128 stands for zero in the data rows.
Here are some points, one per row:
  148  126  113  151  121  106  136  137  149  112   97  143  169  107   79  124   94  147  117  146  130  148   91  119  127  193  118  194  168  150  163  101   70  135  194  137  168  134  154  161   95  151  118  132  127  141  110  143   94  163  133  208  155   88  169  179  101  136  139   54  142  134  180   89
  109   85  116  130   60  141  119  140  127  155  128  118  129  113  132  209   89  207  105   65  120  101  147  175   98  143  120  138  102  139  154  157  157  127   99  130  148  137  147  138  129   99  137  193  132  174  143  167  150  105   91  168  122  110  114  122   95  163   64  139   97  224   91  115
  116  122  140  100  117  163  179  143  130   61  115  131  156  141  116  113  159  122  163  163  116  128   85  161  117  154  114  165   55  172  120  160  162  106  168  121  142  177   65  162  105   51  117  168  121  116  109  142  150  132  120  125  136  144   73   75   57   83  139  165  153  161   81  117
  135  128  171  146   97   94  161  140  131   98  139  100  115  144  167  134  129  238  122  136   77  150  104  143  121  161  141  134  158  135   98  105  127   75   96  120  175   95  146   90  121  163  130  105   85   88   80  155  115  137  147   73  126  147  159  144  147   63  117  142  129  148  131  135
  145  104  135  143  119   72  153  131  176   93  132  110  142  135  172  147  141  104  156   97  132  102  123   97  142  112  121  136  182   75   75  177  178  145  110   94  104  109  143  168  173  119  154  112  133  179   91  106  156  126  176  155  105   63  148   64  109  126  118  134  154  120  158  164
  143  178  172  178  163  111   73  124  128  132  111  123  131  138  147   96   98  109  131  101   27  170  127   54  120   86   95  142  176  129  178  149   75  184   95  133  111  103  115  103  126  109   84  121   74  134  154  126   87  144  127  152  127  133  174  124  126  105   94  237  146  112   89  157
  108  154  117  145  133  111  132  127  130  124  134  132   47  184  115  127  113  114   74  147  153  123   90  163  121  108  211  138  112  129  120  154  128  107  140  120   95  206  126  155   91  154  155  141  110  193  133  168  113  130  141   81  126   96   86  134  121  115  129  143  116  128  124  195
  172  143  148  140  154   90   71  132  109  173   98  160  100   97   79  111  149  158  104  200  150  106  141   83  179  149  115  132  105  141   73  172  131  118  125   98  147  111  179  111  180  131  118  161  115  134  107  155  110  165  122   91  131  123   89  127  165  186  121  113  119  109  123   57
   85  140  148  146  215  172  171   95  162  136  157  125   97  169  124  168  102  130  139  128  132  155  160  143  118  151  151  127  155  214  108  147  146  122  147  122   52  106  120  140  210  145   83  128  222  130  107  182  130  153  103  143  123  134  137  138  136  137  119   89  149   79   92   86
  115  117  119  119  171  167  154  117  156  196  105  164  129  104  138  104  147  125  119  137   85  102  190  133  193   87   81  194   91  107  111  118   86   55  170  128   90  126  125  145  126  152   99  118  138  149  131  172  145   96  114  135   93  156  182  121  208  101  151  140  112  100  150  113
  101  207  176   92  117   85  106  162  151  131   84  117  183  137  179  107  121  116  153  137  118   92  108   82  134  149  176   82  143  137  127  118   94  177  110  127  133  170  150  175  176  181   88  102   97  115  144  118  179   59  124  126  149  144  128  142  134  109  160  133  103  136  101  130
  120  127  127  147  104  130   61  114   93  119  188   84  165  112  105  149  138   69  181  202  159  114  136  129  146  112  164  152  166   94  136  130  140   69  135  167  157  158  116   95   71  148  121   97  140  131  119  112  135   98  175  157  146  136  151  161  130  143  116  137  168  190   81   74
  127  128  175  111   98  217  134   55  149  160  107  105  131   99  133  118  157  116   57  163  186  104  118   92   76  163  131  134  151  123  134  114  205  141  112  119  160   90  159  106   92   89  140  103   72  113  127  140   95   95  119  178   94  116  152  129   98  119  144  118  121   92   74  203
  113  207  156  133  152  144  123  134  120  190  120  156   91   58  153  152  149  121  159  123  103  134  153  131  122   95  137   99  163  159  178  108   57   59  149  187  135  133  176  153  118   74  139   89  113  118   83   51  127  194  104  106   94   98  103   92  159  146  131  112  136  137  133  117
  161  115  119  131  101  133  139   95  135  192  149  137  150  134  126   33  122  123  123   79   82   98  102   78   92  148  159  105  127  134  162  159  104   98  109  124  158   75   51  138  124  158  124  136  130  134  151   68  142  158  149  120   96   79   95  185  154  114  132  122  119   99   90  101
  137  100  188  132  139  136  103   98  116   76  106  160  150  159  137  134  115  106   77   65  164  143  102  129  116  144  154  138   91  152  114  124   98  118   59  172  173  117  109   95  117  113   97  112  178  147  152  100   91   90  123  159  130   99  141   77  168   91  130  142   86  107  188  114
   71  138  114  114  174  107  139  168  118   84  227  121  117  139  112  125  122  137   69  135  114   87  128  139  146  128   91   99   69   90  105  105  139  137  192  148  138  104  167  138  147  137  107  128  128   95  157  129  130   89  165  145  163   66   77  170  132  119   82  148  173  120  140  163
  127  133  163  107   99  105  105  179   82  106  180  132  187  147  126  127  123  146  106  106  119  160   91   99   78  110  117   94  145  117  117   94   98   96  148   64   55  157   83  119  161  108  131  155  109  114  101   93  141   97  128   96  126  112  199  137  162  196  187  153  111  126  123  151
  123  103   81   96   82  100  125  138  123   83  135  107   72  132  111  102  149  119  203   98  150  133  123  138  149  185   92  103  159  147  157  144  198  121  168  149   91  155  143   69  129  101  125  157   87  142  151  114  127  128  111  181  140  167  130  121  161   91   90   93   52   91  134  119
  180  140   56  142  154  174   79  144  157  117  141   56  168  111  160  130  120  119  141  100  189  158  175  172   81  171  140  121  115  110  114   86  152  161  145  106  127  174  112  146  117  121   98  124  100  155  166  137  119  178  180  163  150  191   80  125  168  157  158  136  175  126  203   99
  127  128  139   94  115  160  155   85  106  125   88  155  147  150  134  144  179  119  152  134  145  130  184  163  135   36  112  145  121  155  182  154  159  141  104  114  126  147  143   86  171  159  121  153   93   58   70  159  131  190  108  133  148   68  114  157  108  132  121  116  100  149  177  119
  107  134  147  117  126  127  167   90   84  171  110  107  145   77   90  123   98   96  166   67  136  143  132  134  126  100  175  138  125   77  154  209  115  149  169  122  153   79  167  137  127  109  155   87  130  126  129  137  101  107  144   62  173  182  152  142  103  133  154  120  119  133  185   95
  128  142  121  146   84  154  155  142  122  124   78  124  135  157  135   64  171  140  160  106   88  125  173  112  103   72  128  142  171  112   85   79   76  146  134  156  137   82  117  104  123  166  119  139  160  157  138  104   63   78   94  106  158  130   86   87  111  179  116  121  120   87   77  158
  124   95   61   75  182  149  142  154  107  141   89   75   83  110  124  152   92  110  137  115  127  156  108  103  121  132   89   60  157   97   69  150   87   87  103  103  178  153   98  133  158  150  178  137  141   83  124  129  124  121  102  131  166  100  143  101  129  119  162  167  146  129  122  155
  100  126  126  161  164  115  131  152  141  118  105  174  117  136  102  123   78  149  122  182  148  133  129  168  155  122   67   71  122   98  198  131  164  187  113  150  148  112   78  134  117  148  132   91  114  139   71   84  109   75  180   82   61  142  116  114  137  183  139  115  136  109  139  102
  153   71  131  113  120  114  142  124  155  149  121  149   92   97   91  110   95  101  138  135  119  146  129  145  130  120  174  101   60   61   85   45  151  129   83  121   72  154  138  138  131   95  111   60  127  112  138  126  101  173  101  157  156  168  152  156   84  157   99  100  124  194  145  116
  179   96  141   60  121  116   99  107  132  127  158   85   92  138  181  168  169  124   83  136  147  142  144  162  155  158   77  160  119  115  174  126  110  182  128  134   81  147  110  124  121  107  173  112  180  150  178  100  119  118  144  113  151  150   85  150   67   98  183   64  133  146  141  126
  133  113   79  144  111  168   98  163   92   84  123  156  126  145  152  160  108   96  153  145  118  124  126  113  147  165  164  206  125  128  144  139  156  175  126  140  118   67  141  180  110  132  153   86  153   79  137  132  147  138   72   64  111  144  110  134  183  171  132  169   93  154  126  174
  154  113   74  147  106  162  114  121  169  128  126  153  165  138  145  162  162  119  117  140  140  119   95  140  185   80  120   77   95  225  112   99  113  123  161  139  119  130  133   81  146  129  186  150  124  139  161  177  167  158  124   70   83  127  185  152   83  109   55  101  161  108  136  114
  136  144  100  127  175   53  162  157  127   97  135  137   87  139  112  139  174  172  125  106  134  104  119  116   70   79  155  134   91  103  111  120  166  180  113  123  129  145  129  104   67  151  170  180  190   85  139  111  177  134  130  179   88  193  144  121  142  106  166  145  137  116   94  119
   90  112  115  183   93   93  139  102   90  165  183  174  151  122   89  111  107  121  115  176  160  138  135  153  165  156   82  105  150  144  111   96  124  119   65   98  150  113  129  140   89  120  104  190  146  136  166  133  195  142  119  110  143  163   93   86   91   81  119  100  140  103  138  191
There is one direction along which these points spread out most. Take the direction at right angles to it along which they spread out most. Go by this last direction. How far along it is each point below, from 0 to 99? 50 is the average, and the first point above lies past it. One standard deviation of the points above along it is 16.
  101  207  176   92  117   85  106  162  151  131   84  117  183  137  179  107  121  116  153  137  118   92  108   82  134  149  176   82  143  137  127  118   94  177  110  127  133  170  150  175  176  181   88  102   97  115  144  118  179   59  124  126  149  144  128  142  134  109  160  133  103  136  101  130 32
  179   96  141   60  121  116   99  107  132  127  158   85   92  138  181  168  169  124   83  136  147  142  144  162  155  158   77  160  119  115  174  126  110  182  128  134   81  147  110  124  121  107  173  112  180  150  178  100  119  118  144  113  151  150   85  150   67   98  183   64  133  146  141  126 45
  154  113   74  147  106  162  114  121  169  128  126  153  165  138  145  162  162  119  117  140  140  119   95  140  185   80  120   77   95  225  112   99  113  123  161  139  119  130  133   81  146  129  186  150  124  139  161  177  167  158  124   70   83  127  185  152   83  109   55  101  161  108  136  114 75
  133  113   79  144  111  168   98  163   92   84  123  156  126  145  152  160  108   96  153  145  118  124  126  113  147  165  164  206  125  128  144  139  156  175  126  140  118   67  141  180  110  132  153   86  153   79  137  132  147  138   72   64  111  144  110  134  183  171  132  169   93  154  126  174 48
  116  122  140  100  117  163  179  143  130   61  115  131  156  141  116  113  159  122  163  163  116  128   85  161  117  154  114  165   55  172  120  160  162  106  168  121  142  177   65  162  105   51  117  168  121  116  109  142  150  132  120  125  136  144   73   75   57   83  139  165  153  161   81  117 39
  107  134  147  117  126  127  167   90   84  171  110  107  145   77   90  123   98   96  166   67  136  143  132  134  126  100  175  138  125   77  154  209  115  149  169  122  153   79  167  137  127  109  155   87  130  126  129  137  101  107  144   62  173  182  152  142  103  133  154  120  119  133  185   95 60
  161  115  119  131  101  133  139   95  135  192  149  137  150  134  126   33  122  123  123   79   82   98  102   78   92  148  159  105  127  134  162  159  104   98  109  124  158   75   51  138  124  158  124  136  130  134  151   68  142  158  149  120   96   79   95  185  154  114  132  122  119   99   90  101 44
  180  140   56  142  154  174   79  144  157  117  141   56  168  111  160  130  120  119  141  100  189  158  175  172   81  171  140  121  115  110  114   86  152  161  145  106  127  174  112  146  117  121   98  124  100  155  166  137  119  178  180  163  150  191   80  125  168  157  158  136  175  126  203   99 46
  100  126  126  161  164  115  131  152  141  118  105  174  117  136  102  123   78  149  122  182  148  133  129  168  155  122   67   71  122   98  198  131  164  187  113  150  148  112   78  134  117  148  132   91  114  139   71   84  109   75  180   82   61  142  116  114  137  183  139  115  136  109  139  102 51
   71  138  114  114  174  107  139  168  118   84  227  121  117  139  112  125  122  137   69  135  114   87  128  139  146  128   91   99   69   90  105  105  139  137  192  148  138  104  167  138  147  137  107  128  128   95  157  129  130   89  165  145  163   66   77  170  132  119   82  148  173  120  140  163 39
  143  178  172  178  163  111   73  124  128  132  111  123  131  138  147   96   98  109  131  101   27  170  127   54  120   86   95  142  176  129  178  149   75  184   95  133  111  103  115  103  126  109   84  121   74  134  154  126   87  144  127  152  127  133  174  124  126  105   94  237  146  112   89  157 35
